In the rows, zero is written as 128.
Turns in one plane each, and the order they were made in; the first pair answered
nodof (before -> after):
[152 123 145 110 128 149  99 130 111 127 122] -> [149  97 136 102 121 137 114 123 121 125 121]
[164 116 114 165 145 118 117 149 131 157 138] -> [165 111 111 163 145 116 118 149 133 155 138]
[136 169 146 110 117 181 109 137 113  98 124] -> [148 128 136  84 108 177 111 141 119  93 137]
Lageb (before -> after):
[134 137 128 105 121 114 111 146 117 124 184] -> [114 120 131  85 109 108 132 123 128 109 168]
[166  97 118  86 108 172 113 134 135 139  93] -> [174 139 112 123 129 162  86 173 116 154 143]
[131 139 141 128 134 126 119 148 122 141 163] -> [107 131 139 112 124 110 140 132 129 128 159]
reg (before -> after):
[147  72 142  79 106 173 133  93 143 112  73] -> [160  57 126  56 101 142 117 126 134 113 147]
[138 134  95 154 142 146 114 161 136 129 141] -> [109 135  91 157 139 117 137 146 141 120 146]
[ 73 144 117  93 101  69 128  98  86  86 145] -> [114 161 143 121 112 149 100  88  90 105  48]
[104  88 115 137 116 114 135 101 140 136  96] -> [150  82 121 133 121 146 101 126 128 148 102]
rolam (before -> after):
[146 142 135 123 140 111 102 158 112 131 176] -> [128 158 145 108 131 112 106 145 107 114 172]
[132  97  78  77  98  74 132 133 114 120 198] -> [188 145  88 141 133 135  73 173  96 159 179]
[161  93 110 153 144 124 116 148 131 151 148] -> [130 170 156 122 135 160 103 138 104 125 120]
Then:
(two turns a pair)
[133 115 118 176 126 105 119 107 155 152 160] -> [ 87 147 142 134 108 107 136  82 142 120 149]  rolam rolam
[116 128 102 161 131  97 153 100 155 148 112] -> [148 125 109 170 136 126 132 111 152 164  97]  Lageb Lageb
[144 156 123 133 138 133 109 161 142 115 166] -> [135 169 135 154 143 158 122 138 152 118 105]  reg reg
[132 103 100 170 146  91 132 132 141 152 155] -> [125 172 128 152 143 120 103 147 109 138 167]  rolam reg
[108 105 121 121 123 112 155 103 151 126 118] -> [116 122 118 161 140 113 148 114 151 142 115]  nodof rolam
[ 99  73 127 128 117 129 129  97 114 135 111] -> [103  93 124 165 134 129 125 100 114 148 102]  nodof rolam
[157  98 130  94 107 175 119 114 136 112  78] -> [137  88 117 114 112 150 146  96 149 115  65]  rolam nodof
[148  91 145 138 135 140 118 129 159 121  91] -> [151 102 146 101 127 128 100 159 138 110 152]  rolam reg
[117 157 131 143 131 138 121 130 117 133 133] -> [109 158 131 123 126 132 124 128 116 124 139]  Lageb nodof
[124 130  98 177 129  47 147 154 133 151 163] -> [ 91 117 109 141 109  43 182 115 142 127 126]  nodof Lageb
[ 80 213 148 153 143 141 108 143 119 119 134] -> [ 73 163 153 108 121 159 137  97 144  98  69]  Lageb Lageb
[149 113 101 127 117 129 137  98 132  82 148] -> [171 120  99 138 125 147 118 112 126  95 150]  Lageb Lageb
[143 119 128 126 144 134 116 146 124 129 125] -> [109 137 130 138 144 110 136 128 127 120 123]  Lageb reg
[110  90 114  84 116 132 150 109 124  97 125] -> [150  75  96 156 144 139 131 126 137 137 116]  rolam nodof
[ 95 146 118 105 129 108 125 112 120 129 134] -> [132  93 103 117 135 121 122 115 140 149 116]  Lageb rolam
[121 124 130 107  86 141 166  67  99  94  67] -> [187 117 131 123 103 187 114 107  90 119  71]  Lageb nodof
[122  95 142  89 120 137 154 101 146 120 118] -> [155  91 136 113 133 159 134 116 146 139 109]  Lageb nodof
[114 158 146 135 125 138 135 102 122 119  76] -> [125 184 148 133 128 144 111 127 105 124 109]  nodof Lageb
[152 123 127 134 136 129 110 156 124 142 154] -> [133 144 132 139 137 120 113 154 118 137 160]  Lageb rolam
[126 149 130 144 136 109 114 152 107 145 162] -> [ 92 148 133 125 124  97 139 127 111 128 148]  Lageb nodof
[120 151 133 116 128 172 132 115 117 111 103] -> [127 132 120  91 123 149 124 133 111 106 158]  nodof reg
[127 144 121 129 131 118 113 154 116 127 185] -> [124 105 107 125 124  98 136 134 137 124 177]  nodof nodof
[157  91 113  85 115 165  62 144 121 132 167] -> [114  65 116  84 105 156 121  83 155 117  95]  reg Lageb
[128 115 130  99 104 113 115 154 123 127 172] -> [102 116 138 133 107 128 151 107 144 132  84]  nodof reg
[111 134 142  88 102 130 127 115 124  97 135] -> [126 122 139  81 103 133 118 122 124  97 143]  Lageb reg
[138 151 131 141 127 142  96 152 128 137 143] -> [105 163 134 155 126 137 120 122 136 129 109]  reg reg
[160 141 153 100 122 168  97 143 122 117 122] -> [115 103 135  87 106 118 152 106 147  98 120]  rolam nodof
[165  53  79 161 150 102 156 122 175 179 118] -> [141 218 151 152 156 184 105 131 117 158  77]  Lageb rolam
[141 104 141  99 118 154 129 115 138 116  80] -> [162  91 129  89 118 141 108 147 128 122 134]  nodof reg
[112 138 134 117 134 131 153 110 142 125 101] -> [156 109 127 102 133 147 128 135 137 133 120]  reg nodof
[103 173 139 126 148 113 153 118 110 108 124] -> [117 165 151 107 142 140 145 113 111 105 100]  Lageb nodof
[106 127 126 127 101 129 139 109 128  93 105] -> [125 140 134 138 109 153 120 120 121 104  93]  nodof Lageb
[149 140 164  44 110 165  82 153  83  96 166] -> [178  70 143  45 111 163  89 149 106 110 154]  nodof Lageb
[179 117 135 108 123 179 102 142 117 139 111] -> [110 166 139  84 113 126 125 135  98 107 170]  Lageb rolam
[146  93 130 108 111 154 123 117 148 128 110] -> [116  95 127 110 108 130 146 103 155 122 115]  reg reg
[ 74 146 123 124 113 125 160 105 130 102 113] -> [154 115 130 107 114 183 106 138 123 116 104]  reg nodof
[163 122 142  98 122 164 103 128 132 117 113] -> [144  99 131  78 111 131 122 117 141 106 138]  reg Lageb
[107 161 157  96  96 139 165 104 113 112  92] -> [150 160 157  78  96 162 122 145  95 120 128]  nodof reg
[166 175 157 126 151 165  82 163 124 155 106] -> [137 130 166  55 118 161 122 123 137 117  82]  rolam Lageb
[168  71 132  74 123 168 114 123 125 126 129] -> [ 82  96 117 113 125 101 178  78 142 114 127]  reg nodof
[114 125 107 196 136  91 149 125 131 148 129] -> [124 149 125 198 140 126 134 121 125 151  94]  Lageb rolam
[132  97  88 138 120 123 159  99 138 148 115] -> [161 142 110 147 131 167 118 125 115 157 107]  rolam nodof
[153  71  97 132 143  90 129 144 140 143 167] -> [168 157 138 152 159 162  88 156 106 150 120]  Lageb rolam
[110 176 120 183 172 104 136 118  97 135  94] -> [103 148 124 159 156 112 155  90 114 125  56]  Lageb Lageb
[155 145 147 194 141 143 125 132 141 135  88] -> [145 135 129 148 128  90 119 164 122 119 192]  nodof reg
[ 89 157 135  95 115 114 137 124 112 118 152] -> [115 107 103 146 131  91 143 134 133 148 160]  rolam nodof
[111 210 180 176 154 163 134 121 118 142 103] -> [ 86 170 171  75 120 107 146 130 107 101 201]  reg rolam
[156  77 121  92 111 113 125 108 141 135 131] -> [162 142 151  95 118 157  93 123 115 135 115]  Lageb rolam
[117 160 125 162 118 136 118 138 111 122 137] -> [144 117 117 122 106 137 108 148 115 120 161]  nodof nodof
